(in the rows, 128 means zero)
The rows of X fall into 4 groups, which share some directions, and each row is roughly a mix of its group's hidden directions.
X, 156 rows:
[[107  85 114 132 102 166 105 114  95 151 161]
 [171 140 161 134 142 123 100  93 150  96  95]
 [135 133 152 118 141 182 126 140  87 115 174]
 [114  93 131  98  90 159 112 104  98 144 163]
 [163 108 147  89 103 121  83 132 135 167 119]
 [104  96 110 161 123 100 110 159 118 176 108]
 [142 144 114 145 157 157 156 164  81 154 107]
 [138 135 114  61 131 100 129 155 142 161 146]
 [ 85  89 120 127 113 124  84 115 117 167 149]
 [168 132 135 185 119 142 132 133  86 149 104]
 [119 133 110 148 164 154 186 133 146  99 153]
 [147 118 163 172 111 124  70 128 154 119 134]
 [ 97 112  93 143  98 120 113 121 113 185 150]
 [151 132 152 100 161 140 134 123 144  66 153]
 [ 68 125  81 137 104 125 144 132  94 135 123]
 [187 141 155 123 123 154  87 111 135 133 157]
 [102 129 120 146 190 100 111 151 147 148  99]
 [126 117 100 196 137 112 136 164 123 144 107]
 [ 95 149  92 118 153 109 174 169 113 124 126]
 [ 98  98 125  82 132 105  78 132 138 154 114]
 [122  98  94 150  88 139 112 102 104 166 152]
 [137 129 149 185 166 124 100 144 164 126 108]
 [175 152 120  94 162 127 100 163 117 151 139]
 [195 157 144  84 123 127 136 140 115 128 121]
 [137 125 106 172 149 154 151  91 152  91 150]
 [105  99 138 177 144 141 109 106 177 119 145]
 [132 131  88  95  90 111 108 147 108 175 116]
 [109 144 103  99 142  86 136 168 107 168 111]
 [135  94 153 115  84 108  86 106 161 143 120]
 [123 142 104 133 162 132 146 169  85 171 111]
 [161 151 144  98 157 125  93  98  83 141 131]
 [126 123 120 122  94 178 121 141  66 122 117]
 [118  99 152  71 137  94  90 119 136 148 123]
 [108 101 147  88 109 101  82 119 163 145 137]
 [155 160 101 190 152 129 122 103 125 146 138]
 [172 164  87 113 123 110 128 157 125 153  96]
 [149 117 109 171  98 164 151 106  93 128 156]
 [ 96 121 113 180 157 166 148 126 104 131 155]
 [169 165 113  92 123  86 146 162 134 129 125]
 [127 142 119 135 157 139 112 161  80 183 130]
 [ 87 140 107  69 114 144 100 109 134 145 144]
 [141 172 153 117 154 140 155 141 150  78 108]
 [166 149 113  80  91  98 116  98 129 142 130]
 [ 99  75 131 114 142 152 104 158 162 152 140]
 [109 131 141  62 108 168 119 107 110 122 138]
 [146 143 176 140 163 118 144 118 161  83 111]
 [ 88 120  94 112 137 159 131 139  92 137 176]
 [173 135 141  99 130 145  85  88 107 119 152]
 [149 116 117 115  80 163 133  88 148 105 159]
 [131 122 126 132 118  81 108 115 162 146  68]
 [117 145 103 168 143 129 147 151  72 152 104]
 [100 177 133 135 116 122 133 145  98  96  81]
 [140 119 142 163  93 132  90  73 139 110 139]
 [ 86 127 103 102 108 107  89 124 150 174 125]
 [ 88 110 124  84 106 121  99 121 113 177 137]
 [130 134 138 169 152 137 172 175  97 116 112]
 [ 83 141  90 149 169 133 143 147 105 124 160]
 [138 121 147 109  95  91  91 102 176 110 125]
 [145  84 138 136 120 167 100  92 119 120 168]
 [169 145 143 119 144 134 128 105 165  69 128]
 [165 145 129 122 151 166 122 156  87 170 128]
 [141 128 144  92  92  87 103 106 167 104 119]
 [127 137  94 115 151 108 159 183 119 165 117]
 [ 98 119 100 195 122 121 150 153 111 124 144]
 [131 144  98 102 156 131 166 167  97 164 116]
 [101 143 129  87 171 112 113 151 163 101 151]
 [ 78 120 119 185 125 116  89 124 126 141 114]
 [142 119 137  76 157 130 110 173 112 157 151]
 [106 102 142 122 114  81  92 142 154 170 113]
 [166 143 157  86  85 124 127 131  86 126 139]
 [161 158 135 107  71 102 101 138 130 135 101]
 [154 160 147 163 136 147 184 138 110 101 133]
 [ 96 116 110 172 155 170 159 125 111 126 156]
 [148 125 120  82 146 127 135 137 184 140 168]
 [175 109 124  96  93 140  90 129 119 166 123]
 [185 164 121 110 103 122 119  90 140 102 128]
 [ 82 132 105 174 125 113 154 109 130 103  92]
 [137 147 163  73 121 130 113 105 167  98 120]
 [125 137 123 133 162 110 173 156 162 100  89]
 [ 94 121 123 136 187 108 105 158 158 142 111]
 [ 76 129  98 134 126 130 164 170 105 147 147]
 [184 155 114 136 119 146 111  77 135 108 134]
 [112 129 113  99 167  91 147 151 179 141 116]
 [120 179 124 109 138  84 143 158 127 138  87]
 [147 100 129 190 116 139 137 141 160  93 141]
 [199 123 130 141 147 136 140 152 164 117 116]
 [ 82  89 131 126 121 100 119 149 174 104 145]
 [136 158 144 116 151 118  54 127 121 145 139]
 [102  81 105 132 106 163 107 124  87 151 142]
 [158 141 157  85  91 114 104  94 129 100 116]
 [103  89 132 101  85 135 101 114 109 167 147]
 [138 138 124 148 150 157 179 118 150  81 152]
 [123  85 150  92  92 106 103 128 138 161 101]
 [111 127 174 136  73 121 135  98 144 103 106]
 [132  89 137 100 140 132 123 158 185 105 154]
 [130 141  93 102 157 115 172 174 123 156 122]
 [174 144 120 135 123 143  71  84 136 124 129]
 [134 175 130 170 135 118 175 147 119 140  97]
 [ 94 116 157 151 147 148 166 114 132  85 160]
 [145 124 112  81 137 110 101 167 120 177 133]
 [100  92 132 115 117  88  87 139 143 172 125]
 [ 76 140  78 142 136 132 149 128  90 113 141]
 [159 137 135 111 115 165 141  82 123  92 166]
 [ 82 136 107 150 131 113 166 161 144 149  91]
 [139 104 137 149 143 202 149 147 114 129 140]
 [114 142  99 185 170 122 152 156 120 143 118]
 [119 131  78 138 117 104 105 100 125 183 116]
 [126 159 139 109 156 165 170 144  89 101 120]
 [141 124 155 143 113 108  85  90 175 103 121]
 [163 175 132 121 104 106 148  95  91 105 125]
 [143 129 142 181  99 123  81  89 128 118 120]
 [170 158 116 104  94 153 156  90 125 108 140]
 [ 87 152 120  84 169 107 125 156 121 150 110]
 [111 151 109 123 174 120 127 163 155 160  88]
 [152 131 122  94 107 160 117  68 126 107 152]
 [140 138 111  93 146 149 187 109 152 100 144]
 [101 105 134 110  94  87  95 123 141 165  97]
 [121 124 116 137 130  62 133 135 170 124  90]
 [162 141 146  98 115  98 119 167 116 161  89]
 [110 128 110 174 171 170 153 140 105 143 141]
 [ 90  99 148 168 146 119 103 174 113 145 124]
 [123 149 123 126 105 184 149  97  88 124 156]
 [112 121 128 166 101 126 154 147  87 180 118]
 [ 88 126 127 121 171  86 166 154 151 125 129]
 [136 134 103  99 144 172 142  98  80 113 153]
 [ 91 157 128 132 157  96 174 139 151 110 155]
 [ 80 117  84 146 124 153 136 135  83 133 148]
 [159 136 116 135  84 161 160  87 123 104 148]
 [116 117 113 188 155 150 167 128 150 107 116]
 [132 155 117 162 146 148 177 151  85 129 105]
 [104 111 170 133 105 143 114  94 134  72 137]
 [177 150 135 181 124 120 154 111 151 103 129]
 [138 112 142 145 142  58 115 154 150 115 105]
 [105  91 140  80 125 121 110 166 105 163 122]
 [118 159  87 152 163 150 151 144 104 116 166]
 [161 160 117 174 120 146 132  83 145 101 141]
 [ 84 118 118 195 103 111 120 113 120 123 120]
 [128 145  93 181 172 123 148 151 129 155 125]
 [ 76 151 127 139 116 125 141 110  67 145 125]
 [ 91 143 113 142 155 127 130 136 102 182  88]
 [153 140 161  96 145 131 123 115 165  72 130]
 [130 110 113 116 195 140 156 157 121 121 157]
 [ 95 138 109 140 165 127 122 134 118 182  87]
 [136 121 124 118 155 144 160 106 192 101 149]
 [142 154 108 119  91 114  72 126 118 169 114]
 [ 83 122 125 179 111 137 161 103 129  97 114]
 [144 113 136  73  95 118  94 112 125 160 100]
 [130 183 123 111 119  82 161 142 121 122  96]
 [ 54 101 114 154 140 135 114 133 140 145 130]
 [173 142 123 135 193 154 126 142 126 114 149]
 [115 161  72 120 101 114 127 155 104 164 127]
 [133 171 142 101 135  88 100 126  85 145 105]
 [102 113 132 121 180 133 157 184 117 136 139]
 [162 104 161 143  96 151  94  83 145 128 129]
 [ 72 109 139 119 136 112 157 177 115 149 121]
 [145 128 123  67 143 124 135 163 153 152 161]]

One row of each group comes first, with its name. Which group is each row after those in?
[122 155 141 144 133 108 111 102 129  86  67] -> P
[144 132 136  65 155 141 109 100 141 165 116] -> L
[126  99 117 161 109 153 153 138 177  93 151] -> A
[139 168 133 170 151 111 167 156 134 122  92] -> J

[108 157  85  98 122 122 151  92 170 129 109] -> A
[123 122 181 149 123 152 155 103 142  83 150] -> P
[ 74 113 120 187 119 128 126 133 108 152 113] -> A
[176 105 166 155 130 146 115 156  92 121 147] -> A
[135 154 138 123  68 115  88 119 121 144  91] -> P
[140 107 126 152  76 161 153  97 122 104 158] -> A
[117 147 104 117 150 176 157 130  89 104 160] -> J
[142 143  96 101 165 157 138  97 101 100 161] -> J
[111 121 138 167 170 161  98  89 142 141 149] -> L
[ 89 121 116 164 115 110  86 120  98 159 155] -> L
[ 78 151  90 141 164 116 157 144 111 114 145] -> P
[133 143 147 108  96 105 112 160  91 169  94] -> A
[178 124 124  95 145 148  83 140 111 155 149] -> P
[ 80  97 108 121 116 114  88 126 113 172 140] -> P
